0: [119, 106, 172, 134, 147, 124, 130, 126, 142, 105, 88, 133, 124, 144, 146, 149, 140, 147, 170, 139, 110, 130, 137, 150, 108, 153, 130, 160, 156, 124]
1: [128, 144, 77, 87, 120, 156, 132, 111, 126, 121, 141, 111, 137, 132, 103, 128, 117, 134, 114, 139, 127, 141, 107, 112, 136, 138, 105, 115, 141, 117]
2: [130, 101, 119, 130, 103, 167, 116, 96, 174, 107, 122, 98, 111, 169, 129, 126, 188, 145, 124, 120, 147, 154, 122, 141, 136, 140, 105, 141, 151, 162]
3: [113, 117, 103, 106, 104, 139, 161, 86, 129, 114, 148, 134, 132, 137, 115, 130, 106, 140, 109, 118, 121, 128, 149, 144, 122, 162, 115, 130, 122, 113]
4: [117, 108, 174, 138, 145, 124, 130, 131, 137, 109, 90, 132, 126, 140, 145, 148, 140, 149, 171, 139, 110, 127, 140, 149, 114, 151, 131, 158, 158, 123]
5: [134, 122, 102, 159, 115, 163, 119, 73, 152, 141, 125, 93, 95, 153, 133, 105, 148, 137, 129, 113, 157, 178, 130, 128, 183, 93, 122, 106, 131, 170]
6: [133, 114, 145, 137, 102, 141, 105, 148, 150, 123, 105, 125, 125, 131, 153, 103, 159, 147, 99, 125, 133, 123, 130, 130, 154, 132, 117, 122, 134, 142]
7: [139, 169, 98, 147, 144, 117, 158, 82, 124, 105, 132, 153, 117, 155, 120, 138, 68, 113, 131, 122, 133, 109, 154, 105, 95, 142, 103, 142, 115, 120]
8: [141, 94, 190, 141, 158, 124, 132, 116, 131, 151, 136, 136, 120, 137, 163, 125, 176, 112, 118, 129, 129, 132, 92, 123, 133, 125, 162, 156, 113, 191]
9: [118, 155, 137, 164, 127, 138, 120, 159, 88, 137, 128, 154, 142, 81, 140, 99, 104, 151, 86, 124, 108, 119, 106, 126, 220, 162, 132, 84, 158, 147]
10: [109, 115, 99, 140, 110, 140, 115, 119, 145, 132, 147, 108, 137, 123, 138, 131, 131, 122, 108, 94, 139, 136, 142, 144, 146, 145, 116, 111, 135, 135]
11: [103, 49, 152, 101, 145, 92, 125, 127, 178, 149, 163, 104, 131, 124, 164, 161, 165, 77, 120, 93, 139, 128, 126, 157, 87, 113, 160, 145, 74, 119]
12: [119, 105, 92, 150, 148, 141, 123, 57, 147, 169, 129, 107, 104, 133, 143, 121, 136, 103, 131, 96, 139, 174, 129, 126, 190, 96, 140, 110, 128, 159]
13: [148, 175, 146, 137, 101, 151, 116, 157, 147, 113, 80, 111, 115, 110, 136, 107, 85, 169, 162, 175, 144, 117, 115, 133, 127, 127, 113, 131, 126, 127]
14: [121, 117, 117, 103, 177, 92, 150, 95, 163, 133, 134, 187, 129, 132, 128, 164, 134, 67, 131, 119, 118, 100, 119, 123, 81, 140, 139, 168, 114, 139]
15: [116, 134, 116, 169, 115, 130, 110, 149, 126, 139, 107, 120, 131, 108, 99, 138, 138, 135, 157, 115, 121, 138, 135, 148, 171, 132, 130, 122, 161, 128]
16: [118, 112, 175, 131, 174, 112, 149, 113, 101, 128, 118, 156, 120, 108, 202, 104, 71, 129, 110, 133, 101, 125, 130, 128, 139, 148, 155, 110, 95, 120]
17: [151, 179, 146, 140, 92, 150, 117, 162, 146, 114, 80, 109, 115, 105, 132, 107, 89, 172, 163, 176, 147, 113, 115, 136, 128, 126, 116, 133, 129, 128]
18: [131, 129, 103, 112, 131, 138, 150, 117, 94, 113, 130, 152, 122, 136, 108, 119, 129, 133, 99, 136, 99, 130, 114, 112, 137, 152, 127, 113, 136, 111]
19: [119, 110, 160, 121, 150, 124, 118, 159, 140, 115, 117, 106, 145, 134, 117, 160, 146, 140, 148, 136, 113, 131, 104, 127, 139, 142, 124, 149, 157, 113]
20: [141, 129, 140, 142, 120, 135, 126, 96, 133, 169, 166, 84, 155, 134, 141, 146, 155, 117, 148, 110, 167, 137, 136, 138, 125, 91, 141, 152, 134, 177]
21: [130, 145, 115, 147, 139, 105, 128, 128, 77, 158, 154, 174, 150, 121, 111, 138, 162, 86, 155, 108, 129, 119, 169, 137, 82, 104, 150, 134, 159, 160]
22: [118, 116, 130, 96, 123, 126, 120, 152, 187, 87, 124, 125, 132, 159, 79, 156, 166, 140, 129, 140, 131, 126, 106, 128, 123, 124, 95, 153, 143, 110]
23: [131, 91, 125, 70, 156, 130, 126, 120, 157, 101, 104, 110, 94, 164, 132, 124, 127, 128, 120, 151, 116, 150, 99, 91, 95, 113, 117, 131, 82, 81]
24: [120, 116, 150, 139, 108, 134, 132, 126, 140, 156, 121, 163, 126, 103, 101, 132, 195, 133, 154, 133, 124, 130, 122, 171, 142, 130, 159, 157, 161, 188]
25: [125, 96, 137, 133, 113, 125, 124, 122, 161, 166, 125, 103, 116, 126, 103, 148, 182, 116, 180, 121, 146, 154, 131, 163, 124, 77, 161, 151, 130, 150]

[119, 113, 174, 136, 163, 109, 137, 121, 102, 149, 155, 100, 150, 116, 184, 132, 76, 134, 124, 113, 123, 131, 137, 124, 139, 133, 144, 124, 95, 122] -> 16 10
[137, 165, 100, 150, 142, 119, 154, 78, 134, 102, 133, 152, 117, 160, 121, 136, 68, 116, 130, 119, 138, 110, 157, 106, 100, 145, 97, 144, 116, 123] -> 7 3
[120, 155, 142, 161, 125, 137, 117, 161, 91, 135, 127, 153, 143, 84, 137, 101, 106, 156, 88, 130, 109, 121, 105, 126, 219, 161, 131, 90, 158, 147] -> 9 15
[124, 131, 113, 141, 95, 147, 98, 157, 156, 111, 84, 142, 113, 115, 134, 105, 150, 142, 115, 127, 124, 119, 129, 141, 149, 153, 108, 112, 152, 129] -> 6 15
[105, 48, 153, 99, 147, 89, 127, 129, 180, 149, 161, 106, 128, 123, 166, 162, 161, 77, 124, 94, 139, 126, 127, 158, 80, 114, 164, 147, 69, 117] -> 11 14
[140, 143, 145, 154, 143, 150, 124, 100, 114, 137, 160, 73, 178, 151, 128, 155, 137, 140, 135, 118, 144, 136, 115, 110, 159, 138, 103, 155, 183, 174] -> 20 19
[97, 129, 93, 173, 199, 87, 135, 68, 115, 124, 182, 142, 133, 138, 157, 139, 40, 84, 107, 64, 126, 147, 184, 96, 154, 133, 110, 98, 92, 124] -> 7 10
[117, 111, 174, 139, 159, 110, 135, 123, 105, 155, 153, 95, 150, 111, 187, 134, 80, 128, 125, 110, 126, 133, 138, 128, 142, 129, 151, 121, 96, 126] -> 16 10
[150, 135, 80, 93, 93, 168, 102, 143, 172, 104, 85, 106, 90, 158, 70, 127, 194, 136, 153, 166, 146, 147, 85, 121, 103, 103, 109, 133, 152, 122] -> 22 2
[115, 115, 100, 104, 102, 139, 163, 85, 129, 117, 146, 133, 132, 139, 115, 130, 108, 140, 114, 120, 123, 129, 153, 148, 113, 159, 116, 132, 121, 109] -> 3 18
[116, 110, 174, 133, 175, 109, 149, 111, 100, 130, 117, 160, 118, 107, 202, 104, 66, 129, 106, 132, 99, 124, 132, 126, 146, 148, 154, 108, 96, 121] -> 16 18
[138, 166, 98, 149, 140, 119, 153, 81, 129, 106, 135, 150, 116, 156, 118, 135, 71, 113, 130, 118, 135, 110, 154, 105, 101, 142, 101, 142, 116, 124] -> 7 3
[135, 102, 170, 165, 126, 124, 141, 114, 122, 171, 109, 152, 110, 122, 117, 138, 212, 114, 176, 130, 123, 139, 116, 164, 136, 108, 183, 162, 158, 187] -> 24 25
[139, 120, 153, 157, 117, 137, 105, 134, 176, 150, 82, 122, 93, 104, 161, 105, 146, 122, 155, 143, 153, 135, 110, 150, 139, 101, 150, 133, 112, 172] -> 6 25
[118, 115, 176, 140, 156, 111, 138, 125, 102, 154, 150, 88, 151, 111, 184, 133, 74, 135, 135, 113, 127, 132, 143, 132, 135, 127, 150, 128, 98, 121] -> 16 10
[145, 164, 146, 139, 85, 153, 114, 164, 66, 164, 141, 75, 196, 103, 158, 125, 130, 162, 132, 124, 145, 110, 152, 142, 154, 122, 124, 110, 195, 123] -> 15 10
[139, 140, 200, 143, 158, 120, 93, 205, 123, 114, 88, 127, 126, 108, 131, 122, 146, 145, 161, 175, 120, 127, 82, 121, 136, 102, 139, 131, 149, 140] -> 19 13
[139, 165, 100, 151, 137, 119, 152, 84, 134, 105, 134, 150, 116, 159, 116, 139, 79, 113, 129, 118, 138, 109, 150, 105, 103, 145, 100, 142, 119, 125] -> 7 3
[125, 99, 142, 135, 113, 124, 123, 122, 157, 168, 126, 103, 119, 122, 106, 147, 184, 116, 186, 122, 148, 154, 131, 163, 124, 75, 161, 153, 131, 154] -> 25 20
[128, 147, 115, 155, 141, 104, 128, 129, 78, 156, 149, 175, 146, 120, 108, 137, 160, 85, 161, 108, 127, 122, 167, 139, 88, 103, 152, 133, 160, 160] -> 21 24
[135, 116, 144, 138, 106, 146, 105, 148, 148, 120, 106, 127, 126, 129, 150, 103, 157, 149, 97, 126, 129, 124, 125, 128, 161, 137, 113, 123, 137, 143] -> 6 10
[131, 147, 115, 149, 142, 101, 128, 131, 84, 154, 146, 179, 144, 121, 110, 140, 160, 82, 159, 110, 129, 117, 166, 136, 76, 102, 150, 137, 154, 159] -> 21 14
[119, 132, 132, 154, 150, 97, 127, 112, 113, 154, 151, 121, 147, 108, 176, 125, 61, 109, 127, 96, 134, 124, 185, 124, 127, 105, 138, 114, 89, 118] -> 16 10
[128, 122, 143, 107, 165, 123, 128, 95, 150, 114, 121, 170, 110, 127, 197, 87, 82, 124, 72, 134, 119, 118, 128, 96, 128, 145, 119, 121, 75, 150] -> 16 18
[119, 121, 166, 137, 166, 94, 124, 158, 100, 146, 124, 169, 129, 88, 164, 110, 101, 108, 122, 129, 107, 117, 131, 122, 130, 125, 160, 114, 104, 130] -> 16 8
[105, 119, 113, 149, 154, 110, 169, 90, 80, 127, 83, 161, 85, 92, 171, 106, 32, 124, 156, 130, 86, 136, 168, 156, 125, 155, 170, 87, 95, 64] -> 16 7
[122, 155, 146, 168, 125, 141, 114, 165, 91, 137, 123, 146, 144, 84, 139, 99, 110, 158, 90, 129, 109, 120, 103, 125, 218, 161, 132, 89, 163, 150] -> 9 15
[125, 99, 140, 136, 112, 123, 123, 121, 158, 166, 127, 103, 117, 125, 99, 150, 186, 114, 185, 122, 149, 155, 131, 163, 125, 74, 162, 154, 130, 153] -> 25 20
[122, 127, 131, 144, 150, 120, 128, 127, 108, 124, 139, 155, 133, 114, 141, 119, 119, 112, 103, 116, 112, 118, 124, 120, 139, 159, 132, 121, 130, 145] -> 18 10
[119, 113, 176, 138, 157, 112, 135, 127, 107, 149, 150, 94, 153, 115, 179, 136, 78, 135, 131, 115, 125, 132, 137, 128, 139, 133, 144, 126, 99, 118] -> 16 10
[87, 66, 87, 66, 121, 116, 149, 98, 162, 133, 158, 92, 122, 131, 101, 162, 118, 120, 132, 106, 119, 158, 140, 155, 111, 124, 136, 126, 87, 59] -> 3 23
[126, 102, 158, 84, 108, 119, 132, 188, 143, 127, 108, 134, 135, 106, 126, 140, 158, 139, 108, 147, 106, 95, 84, 144, 121, 154, 148, 142, 119, 84] -> 19 6
[130, 144, 120, 154, 140, 102, 130, 128, 81, 157, 146, 175, 144, 120, 112, 138, 165, 85, 160, 111, 127, 118, 164, 141, 80, 104, 155, 136, 159, 160] -> 21 24
[132, 143, 146, 149, 103, 136, 105, 159, 143, 139, 83, 163, 131, 93, 131, 123, 172, 138, 149, 141, 123, 101, 129, 159, 136, 147, 141, 148, 173, 170] -> 24 15
[104, 51, 147, 98, 145, 92, 129, 123, 176, 144, 159, 108, 132, 124, 166, 159, 158, 79, 121, 92, 138, 124, 130, 158, 83, 118, 159, 146, 73, 114] -> 11 14
[152, 140, 82, 96, 90, 166, 101, 149, 169, 104, 85, 105, 92, 156, 69, 125, 195, 137, 152, 167, 147, 144, 85, 119, 104, 98, 110, 133, 153, 125] -> 22 2
[124, 121, 123, 105, 128, 108, 131, 146, 113, 138, 122, 165, 132, 105, 145, 112, 120, 115, 103, 127, 111, 104, 142, 126, 119, 125, 141, 109, 113, 96] -> 18 3
[152, 132, 107, 142, 99, 117, 126, 127, 164, 136, 135, 129, 110, 148, 102, 151, 177, 82, 159, 122, 169, 106, 137, 139, 54, 90, 140, 156, 115, 146] -> 25 20
[104, 51, 152, 97, 149, 88, 127, 127, 181, 146, 159, 114, 128, 125, 169, 160, 159, 75, 122, 92, 140, 122, 130, 156, 76, 114, 160, 151, 69, 115] -> 11 14
[129, 150, 104, 137, 136, 116, 132, 106, 155, 125, 122, 154, 120, 133, 108, 143, 119, 110, 150, 124, 133, 119, 144, 126, 115, 123, 122, 149, 130, 138] -> 7 3
[126, 102, 153, 82, 109, 117, 128, 193, 143, 126, 113, 132, 130, 104, 121, 137, 157, 139, 102, 149, 106, 100, 77, 136, 129, 148, 147, 134, 114, 81] -> 19 22
[132, 143, 120, 151, 138, 103, 127, 130, 84, 158, 149, 174, 145, 122, 105, 139, 169, 86, 161, 110, 131, 120, 165, 140, 81, 98, 154, 139, 158, 163] -> 21 24
[139, 169, 102, 154, 137, 117, 151, 87, 130, 109, 134, 149, 120, 153, 115, 137, 75, 116, 134, 120, 137, 110, 155, 108, 104, 141, 100, 143, 117, 126] -> 7 3
[134, 142, 96, 121, 122, 135, 122, 129, 143, 125, 137, 109, 121, 135, 100, 129, 122, 129, 114, 126, 137, 137, 108, 104, 154, 115, 112, 118, 120, 119] -> 1 10
[130, 147, 118, 150, 141, 103, 128, 129, 81, 155, 150, 175, 146, 120, 106, 140, 162, 85, 160, 110, 127, 120, 165, 138, 82, 103, 153, 136, 158, 162] -> 21 24
